One vector is turned by the same rotation once a tick. Each row is the vector after some number of ticks, and that number follows the row.
The counts run from 0 to 161.
[  0.6  10.2  29.8  -9.5  13.1  43.8   1.1  -0.3   2.4 -15.8  21.5  33.2
  -7.7  11.3 -10.4  18.7  20.4   4.4  21.0 -25.9  22.5  17.0 -29.1 -26.7
 -16.8   0.4  27.5 -20.7   1.8 -10.2 -25.9   4.5 -17.0  18.9  42.0   7.3
  -2.2 -23.8   4.2  30.0  19.6  11.0 -25.4] -> 114
[  5.8   0.8   7.5  -7.3   0.9   7.6 -26.0  26.2 -17.4  28.0  17.6  16.0
  -1.5 -33.1  -4.5  -6.3  13.7  14.4  -0.2   8.8  -7.0  12.7  10.8  16.0
   0.9  -3.6  23.5   6.1 -11.1 -51.7 -59.3  25.5 -21.1  18.6  -1.0 -10.2
 -26.8  -4.2  -6.6   5.6  10.3 -22.3  17.0] -> 8
[ 35.4  -6.7  -3.9 -11.1 -20.0   9.5 -35.2  18.0  22.1  -8.2  -0.1  32.9
  -5.3   5.6  10.2   0.7  23.1  -3.2  23.4 -39.1   5.2 -22.8 -19.9 -25.9
  -2.8  18.1  38.0 -11.2 -13.9   9.8 -32.9  19.0  -7.6  27.4   6.5  24.6
   8.5   8.1  -7.1  -6.6  12.4 -10.1  13.0] -> 37
[  0.4  17.1  -3.6  -4.4 -16.3  12.6 -48.8   2.9 -20.1   8.3  16.9  60.9
  18.8 -25.5  -0.5 -11.9  -0.9 -23.4 -29.8   4.0 -16.1  16.9   1.8 -11.3
   1.1  13.2  12.4  -0.7 -13.6 -31.7   3.3   5.0 -12.1   9.2   5.9  -2.4
 -12.3  15.9 -33.2  -8.1  38.5 -22.2  -0.1] -> 12
[ 17.5   6.7 -28.5  19.6 -36.6 -40.7  -5.1 -10.9 -12.5  -6.1  28.5   2.6
  15.4  18.8  16.2  22.7   2.3  -4.0 -11.9  -3.1 -32.0 -35.4   0.3  -1.9
  41.6  -8.6  21.4  -0.8 -11.9   0.6 -29.7   6.1  24.6 -10.9  -9.0  -4.8
   8.8  34.9  -6.8   7.1  15.6 -20.1  26.0] -> 132
[  1.5  13.7  17.6  -9.2  -1.3   5.8   9.1   9.7   8.4   0.6 -10.5 -28.1
  30.4  10.6   4.2   6.2   6.3 -19.0  -9.4 -16.5  22.6  45.9  21.0 -18.5
  -6.3  33.6  -1.6 -27.2  27.7  23.4  47.0   9.5   0.7  16.4 -20.2  43.6
  10.2 -11.4   6.7   0.5  12.2  21.2   0.1] -> 44
[ -8.1  -3.1 -11.3 -11.6   9.5  30.2  49.2  15.3  17.7   1.8  27.2  -7.2
  27.5  11.2  21.9  -7.8   7.3  -9.3  11.6  -8.0   1.8  16.9   6.6 -34.9
 -13.2  13.0   1.8 -29.2  30.8  -1.5   2.1   5.8  -1.2   7.3  -1.5  12.2
 -11.0   4.8  31.7  -6.1  24.9  61.9   8.5] -> 47
[ 26.9 -21.5  -8.2   4.8 -23.0 -18.6  26.5  12.6  14.9 -23.7 -20.7  -5.1
  -4.6  -7.4  14.1  22.3 -18.7  18.7   1.1  25.2   1.3 -11.2  19.3   4.0
 -20.3   7.7 -20.3 -15.6  35.6  -6.8  17.0   5.0  21.7  41.9 -42.8   0.9
  -7.9 -13.1  31.7 -12.3 -20.2  -5.0  -5.0] -> 99
[-11.9 -17.4  15.0  14.6  -3.5  -6.5  41.0  -2.6 -17.2 -21.2  22.2 -11.0
 -14.9  26.6  11.4  22.7 -24.2  14.5   2.8 -13.1  -9.0  -8.1 -10.3  10.9
  46.2 -11.5   6.9 -33.4  43.1  25.5   7.4 -14.1   2.8  -8.6  29.3  -2.2
  -3.1  -6.2  14.2   4.4  11.4  33.1  -5.4] -> 123
[-24.3 -23.4   5.0  -3.8  -3.3  -1.9   8.8   9.0  -2.9   5.3  27.1  -1.2
   5.4   4.7   9.2 -25.9 -50.0   0.3 -12.8  19.6 -34.0 -13.0 -17.4  11.1
  11.8   1.9 -23.6   3.7  31.4  -8.2 -34.1  18.8 -15.1   9.7   5.6 -13.2
 -60.6  22.4  -8.4 -14.4  13.7  19.8  -4.3] -> 153
[ 37.9  -0.4 -31.5  -3.9 -24.0  14.6 -26.3  16.8  23.7  -2.3   2.1  42.6
  -2.3  20.1  17.2  -9.2  42.3   4.4  15.7 -40.7 -12.3   0.4   6.7 -25.8
  -2.7   7.8  44.2  -9.9 -15.3  10.9 -14.5  18.8  -6.4  13.2   0.4  14.0
  13.3   0.8   7.9   6.6  16.0 -10.8  25.2] -> 38
[-14.8  -2.3  27.2 -35.0  22.5 -17.0  12.3  23.0   8.5  -6.7 -33.9 -18.8
 -22.8 -19.3   5.6  43.1   4.3   8.9  -0.2  13.6  18.9  12.0  29.3  10.7
  16.3  18.4  33.8  -5.3 -18.5  13.2 -11.6  29.8 -20.5   3.3  20.7   7.3
   8.6 -13.4  13.2 -45.4   1.3  34.9  15.9] -> 71
[-19.2 -43.6 -19.9   8.4 -17.5   3.7  10.5 -18.2  10.9  23.4  21.9  -8.5
   6.6   1.3 -10.1 -17.9 -35.4  22.6   0.4  -6.1  -1.8 -27.5 -39.4  20.8
 -20.5  -8.5 -30.1  17.0   6.7 -35.9 -13.8 -13.5 -20.0  -3.1 -14.5  -3.9
 -21.6  33.5  -2.9 -35.2  -7.0  -3.3  -2.9] -> 155
[-14.4   6.7 -26.1  14.1  18.1  26.0   4.7  11.9 -17.0  19.6  25.3  31.5
 -37.6  -8.1  -7.8   6.1   8.6  10.1 -12.3   0.8   3.0  58.0  32.2  17.5
  -5.0  14.7  -3.8 -12.2  25.1  -2.9  26.7  -4.5 -20.3  -2.2  22.2 -24.5
 -11.9 -11.1   4.6 -26.0  28.9  20.2 -20.5] -> 17
[-41.3  -1.9  15.5 -16.1  -4.8  -3.0 -16.7 -28.8  27.0 -12.5   1.1  16.8
  16.1 -19.4  -2.0  10.8   5.6 -27.3 -16.0  16.5  21.2   3.7 -17.4 -30.9
 -33.1   8.0  12.6   7.0  -6.7   4.8   0.0  29.8 -18.6 -12.2  22.6  37.3
  21.8  28.9  -9.2 -33.2  30.5  15.2  -3.1] -> 143
[ 16.3  28.9   0.1   7.9 -11.5  33.8  15.6  25.4  -0.1   6.2  38.7  33.1
   5.9  16.7 -28.3  36.0   7.2 -15.3   4.3  -9.8   4.3  17.0  -2.7  -6.0
  -8.1  19.1  -9.6 -17.1  17.2  -0.7 -13.9  18.4  -0.7  31.1  -9.0   8.1
   1.1 -21.4  28.4  42.8  41.4  -4.0  -0.5] -> 111
[-22.5  11.9  14.5  -4.6  32.4  16.5   1.0   7.8  -8.5  35.9  14.2  -6.5
 -22.6   3.1 -56.9  18.5  -0.6   2.4  -4.0  -4.6  10.4  24.4  -9.6  37.2
  -2.1  21.7 -29.2  44.0 -26.4 -14.7  22.1  -7.8 -19.5  -1.7   7.1 -24.1
 -12.1   2.4 -15.7   4.8  -5.4 -15.2 -14.6] -> 83
[  2.3  16.3 -20.4   5.9 -22.8  12.0 -27.5 -11.3 -17.1  23.2  33.6  59.5
  14.5 -20.6  -9.2  -5.4   0.1 -25.6 -30.2   2.2 -12.1  19.6  16.8 -15.1
 -18.3  13.4   1.1   4.2  -6.5 -22.6  30.9  -4.1 -10.4   5.3 -10.2  -2.5
   1.9  16.5 -17.2  -9.1  44.3 -19.3   2.2] -> 13
[  5.6  21.2 -10.8  13.0   7.7 -15.2 -15.2  15.9  -6.9  -2.3   8.9  -8.5
 -14.4  10.9 -11.4  42.2  38.5  -2.5   3.7 -10.8  -4.8  15.6  25.7  26.7
  43.5  -1.8  30.1  -1.5 -25.8  10.7 -49.8  35.9   3.2 -13.1   2.7  -4.9
  18.4   9.1   3.3   3.7  26.3  -7.9   9.5] -> 136
[ 13.8  -8.2 -10.7   3.0  -5.7  -8.1 -48.3 -19.3 -20.7   7.1 -21.0  -5.2
  -1.8   4.4 -14.4 -17.4  -9.8  26.1 -18.9 -25.5  10.2  17.2  -2.3  34.1
  25.4  22.7 -18.5  19.0 -29.7   2.9  10.1 -24.7  -8.0 -17.6 -12.1  -5.8
  -7.2   4.0 -38.3 -15.6 -20.4 -42.6  -4.9] -> 160
[ 15.6 -34.3 -50.1  23.9 -18.1  -9.7  30.1  -1.6  18.0  -7.9   6.4   8.3
 -34.2  21.9  21.1 -15.0   5.3   9.3   2.9 -11.2 -33.1 -19.4  -5.9  -8.8
  -8.7  -2.4 -18.3  16.6  29.1  -6.6  28.1 -21.7   9.0 -17.6   9.5 -19.9
   8.5  14.1   1.2 -15.4 -11.7  -7.9   4.2] -> 26
[  6.2   9.2   0.1   7.7  -1.7  40.2   6.9   6.1  13.2  15.0  35.6  16.7
  11.0  11.8 -32.7  34.4  22.1  -5.3   3.4 -13.8  35.4  23.1 -14.3 -12.6
 -28.2   9.8 -11.2 -10.1  17.1 -10.5  -0.4   9.4   5.9  22.0  -8.9  17.6
  17.1 -12.8  24.0  24.4  24.4   3.1 -17.6] -> 112
[ 12.9   8.7   9.2 -27.7  -8.9  -8.9  -0.8  18.8   3.3 -25.3 -30.5   1.8
 -19.3  12.4   3.1   0.4  30.9  -4.3  14.2 -19.7  17.8  -3.9  -9.1 -22.6
  12.6  12.1  11.4  26.8 -34.6 -35.6   8.0 -11.2  14.7  30.0   4.7 -11.9
  -0.5  13.9  -1.9  21.6 -17.7 -54.8  25.5] -> 105
[ 15.8  37.1  28.5 -12.1 -12.0   3.5  -2.7  27.1   1.1 -17.5   2.3   1.4
  10.7   9.8 -31.1  34.1   2.6 -35.8  -7.5 -11.7  33.0  17.1 -21.0  -6.8
  17.3  36.8 -15.1   3.6  -1.7 -10.3  15.2   9.0  13.2  34.8  -7.9   9.3
  15.2  -6.7 -18.0  30.7  19.5 -48.3  -7.5] -> 109
[ 33.4 -17.8 -31.2  27.7  -8.8 -14.7   7.5  25.3   9.0  13.4   2.8 -26.4
 -38.3  30.2   7.8 -10.7  19.3  27.4   3.4  -8.0 -26.5  17.1  19.4  27.3
  14.3  -1.1 -21.7   6.0  26.1  -3.9  -2.6  18.3   8.1   0.2  -9.2 -12.3
  -8.7  -8.1  -7.1  25.4 -32.6 -38.5   9.7] -> 30
[ 11.3 -18.1 -43.5  18.8 -15.8  -2.3 -28.1 -25.3  -9.2  29.0  -7.0   3.5
   0.7  13.6 -11.0 -26.1   5.9  32.1 -15.5 -17.5  -3.5  16.8   4.3  34.2
  12.6   5.6 -19.5  19.7 -26.7 -19.7   9.9 -23.4  -8.4 -23.0 -16.3 -16.3
  -5.8  12.2 -17.0 -10.6 -21.5 -34.4  13.4] -> 159
[-11.3  -6.4   6.9 -25.2  21.5  33.2  38.1  -8.1  -1.3 -10.1   4.5 -14.9
  11.2  16.3  21.7 -30.0  15.6   7.8  22.0 -22.9   2.6  -1.5 -25.5 -40.7
  17.5   4.3   7.6  -0.8  -7.2 -20.8  -9.2 -10.1  -9.3 -14.6  40.7  -8.6
 -23.8  19.8  -6.1  11.9  -5.3  36.6  13.6] -> 50
[ -0.3 -15.6 -12.2   5.4 -33.0 -53.0   8.2  -8.8  -7.0  -2.1 -11.0  -5.2
   2.8 -15.6  17.9 -13.5 -13.8   1.7 -26.0  54.9 -32.7 -13.8  12.5   3.4
  14.6 -12.9  -6.0   3.1   5.3 -24.1   7.6  14.5   2.6 -30.0   9.4  -7.7
   1.2  -5.2  -3.7   8.6 -20.0 -19.1  50.1] -> 0
[ 28.3  -0.8 -32.1   0.5 -18.3  11.8 -25.2  -4.8  23.5  14.9 -10.2  18.7
  -2.3  16.0   1.1  -4.5  54.7   7.9  10.1 -39.1   2.1  20.5  20.3 -18.4
 -17.6  12.2  38.3 -11.5 -17.6   0.0  16.2   8.3  -9.5   4.4 -13.2  28.0
  25.8  -2.7  17.6   8.4   7.9 -12.1  30.0] -> 39
[-36.1 -18.2  31.1 -10.9  14.4  -4.1   3.5   5.5  -4.8   3.5   6.2 -32.7
   2.5   1.8  -5.2 -26.5 -50.8  -5.4 -22.6  17.3  -0.1  -4.8 -24.7  17.1
   5.8  10.6 -38.0   4.3  33.0  -6.5 -12.0  16.2 -23.3   0.3   7.0   2.3
 -47.1  20.0 -18.1 -17.6   0.2   5.0 -12.2] -> 152
[ -1.7 -14.3 -12.6   7.3  12.1  22.7   3.1 -10.1 -10.9 -13.3   8.5   8.0
  -7.7 -19.5  44.2 -31.6  -9.2  14.1 -18.2  21.5  -8.7  28.6  10.7 -19.4
 -31.1  -1.6 -17.7 -20.6  38.7 -20.1  14.3  13.8   6.8   1.3  18.3 -34.6
 -46.9  -8.2  -2.5  -6.7 -11.6  13.1 -37.2] -> 21
[-10.5   8.7 -21.8   0.1 -14.4  15.1 -21.0  -7.4 -10.6  22.4  31.3  46.8
  -3.1 -18.0 -25.4  13.2   2.6 -20.8 -28.3 -12.3   7.9  31.6   4.5   4.2
 -17.9  23.1  -2.3   4.9   3.2  -9.5  45.1 -12.8 -10.1   5.6   2.0  11.3
  22.2  22.4 -16.9 -32.4  42.4 -14.6  -8.6] -> 14
[ 16.3 -19.6   6.5 -10.5 -24.0 -16.1  25.1  19.6  18.9 -28.6 -30.2 -15.3
 -16.0  -8.5  15.8  23.5 -18.7   9.3   9.7   9.7  31.2 -25.2 -12.2  -3.7
 -14.3  12.8 -10.4  -5.5  27.0  -9.9  -5.6  -2.0  16.6  51.9 -27.0   2.9
  -4.5   2.3  19.1 -33.5 -19.9  -7.5 -14.0] -> 100
[ -7.8 -10.3  -8.5  22.6 -16.5  -7.5  22.1 -42.6 -12.0  -3.2  15.8  10.8
  18.9  22.2   1.1  -0.4  -9.2  -9.5 -17.8  -4.8 -16.7   4.7  -2.5 -20.2
   1.2  -7.4  -5.5 -30.6  41.5  13.1  70.5 -21.8   8.7 -21.4   9.5  14.1
   5.8  -9.4  12.9  33.0   7.8  14.2   5.6] -> 120
[ 25.6 -12.5  18.2  -5.0  -5.3 -22.0  -6.2  12.8  -9.0 -42.0 -43.4  -5.7
 -26.8  -8.3  19.0  13.4 -31.1  20.3  -7.6  23.8  -8.7   5.6  16.3  10.4
  19.3  10.5  -7.7 -20.2  25.2  28.2  19.9   6.9   8.4  26.5  -5.0 -10.1
 -30.0 -24.7  -0.3  -5.5 -23.9 -11.6 -10.4] -> 97
[ 25.9 -22.2 -23.2  30.0   6.8  12.5   6.6 -14.9   0.8  36.9  37.6 -10.3
  14.5  19.4 -16.5  20.6   1.9  38.0  14.1 -12.9 -13.9 -10.7  -3.4  30.2
   0.9 -16.9  10.0   1.6 -15.1   5.8 -55.3  21.6   3.9 -20.2 -13.7  -9.0
   0.2 -23.0   7.8   4.7 -16.1  31.8  -5.6] -> 60
[-24.9  -0.4  -0.4   4.6  -4.3  -0.5 -19.8 -28.3  34.3  -2.7   8.3  11.7
  38.9 -16.7   6.0   9.7  13.2 -21.8 -25.1  30.6  12.9   9.3  -2.0 -24.3
 -49.1   5.4   5.1  -7.2  -1.6 -11.5  -2.3  38.2  -4.5 -11.6  -3.7  33.7
  14.5  26.0   7.3 -17.9  23.1  14.5  -0.2] -> 142
[-22.3  -4.6  29.9 -28.1  14.1  -9.8   7.5   3.2  10.7  14.8 -28.0 -41.1
  18.5 -46.2   5.5   2.7  15.6  -2.2  -2.8  32.5  19.2  14.4  22.5  -1.7
 -27.3   4.9  11.4   9.7 -15.4 -45.5   3.7  24.6  -8.3  11.0 -19.3  13.1
 -16.1  12.5  15.4 -22.4 -24.8  19.4  12.1] -> 74
[  2.4 -10.8 -10.5  -2.4 -28.3 -34.4  22.0  44.3  -6.0  21.0  17.6  -3.7
 -20.4  -6.1 -17.2  17.4 -16.9   0.3 -15.0  29.3 -28.2  -3.0  18.7  39.1
  30.5  -3.5  -1.2   0.3  12.9 -15.2 -33.4  28.0 -13.2  11.7  -5.1   4.3
   8.2  -5.5   8.3 -14.8  21.8  -8.0  41.4] -> 4
[ -7.3  -9.7   8.9  11.1 -26.3 -36.1 -14.7 -35.5  -1.0  -9.4   2.8 -36.6
  32.1   4.3  20.6   9.0  -1.7  -3.4  -2.1  -7.3  11.0 -41.6 -25.6  -6.8
  29.3 -11.4   9.3  -3.7  -5.3 -21.3 -11.9  -8.2  31.3  -0.8 -24.0   8.4
   3.1  35.8 -19.8  -4.4 -22.6 -28.3   2.3] -> 130
[ 47.3 -11.9   9.6  10.6 -11.2 -16.7 -28.8  26.2  24.7  -3.0 -12.1 -42.6
 -11.7  18.4   0.5  -5.2  -8.2   4.1   4.7 -16.1  11.1  -8.0 -14.0  18.3
   9.8  22.6 -25.1   3.9  26.8   2.6 -22.8  32.2  16.0  24.9  -9.8   9.1
  -6.9 -11.1 -22.8  14.7 -32.4 -43.3 -26.8] -> 32
[ 13.7 -18.1 -24.4  16.5  -1.3  -7.0 -12.3 -21.3 -11.8 -14.3 -33.7  38.2
 -43.5  -2.6  12.5  -4.5  -1.7  46.9  -0.8   3.3 -28.5  20.4  29.5   3.7
   2.2  -4.3   5.9  -7.6   2.2  18.7  40.6 -21.1   2.1 -13.2  -0.7 -25.6
  -9.4 -24.6  16.7   1.8 -20.8  -1.2   4.7] -> 94
[-18.8  13.5  -5.5  -2.6  -4.1   9.8  -9.9  11.7 -11.5   2.2  13.5  41.0
 -26.9 -11.6 -18.5  19.0  -1.5 -16.5 -15.8 -17.3  22.1  24.3   1.5   6.0
   5.3  27.6   0.6   8.2  -1.3   9.5  34.7 -19.7 -20.5   7.8  27.4  -0.9
  16.7  12.4 -25.0 -40.3  45.6  -5.7 -23.5] -> 15
[ 14.1 -32.3 -38.6  10.9 -15.3 -16.2  19.1  -3.2  21.0  -1.8   2.2 -10.0
 -53.9  29.4   2.5 -10.4  10.3  12.8   9.6 -21.3  -7.4 -16.8 -17.3   9.8
   0.2  -2.5 -23.1  26.4  16.3   3.5  34.2 -26.2  12.1 -10.3   8.1 -15.5
  17.6  18.3 -15.6 -13.9 -29.6 -26.8   0.1] -> 27
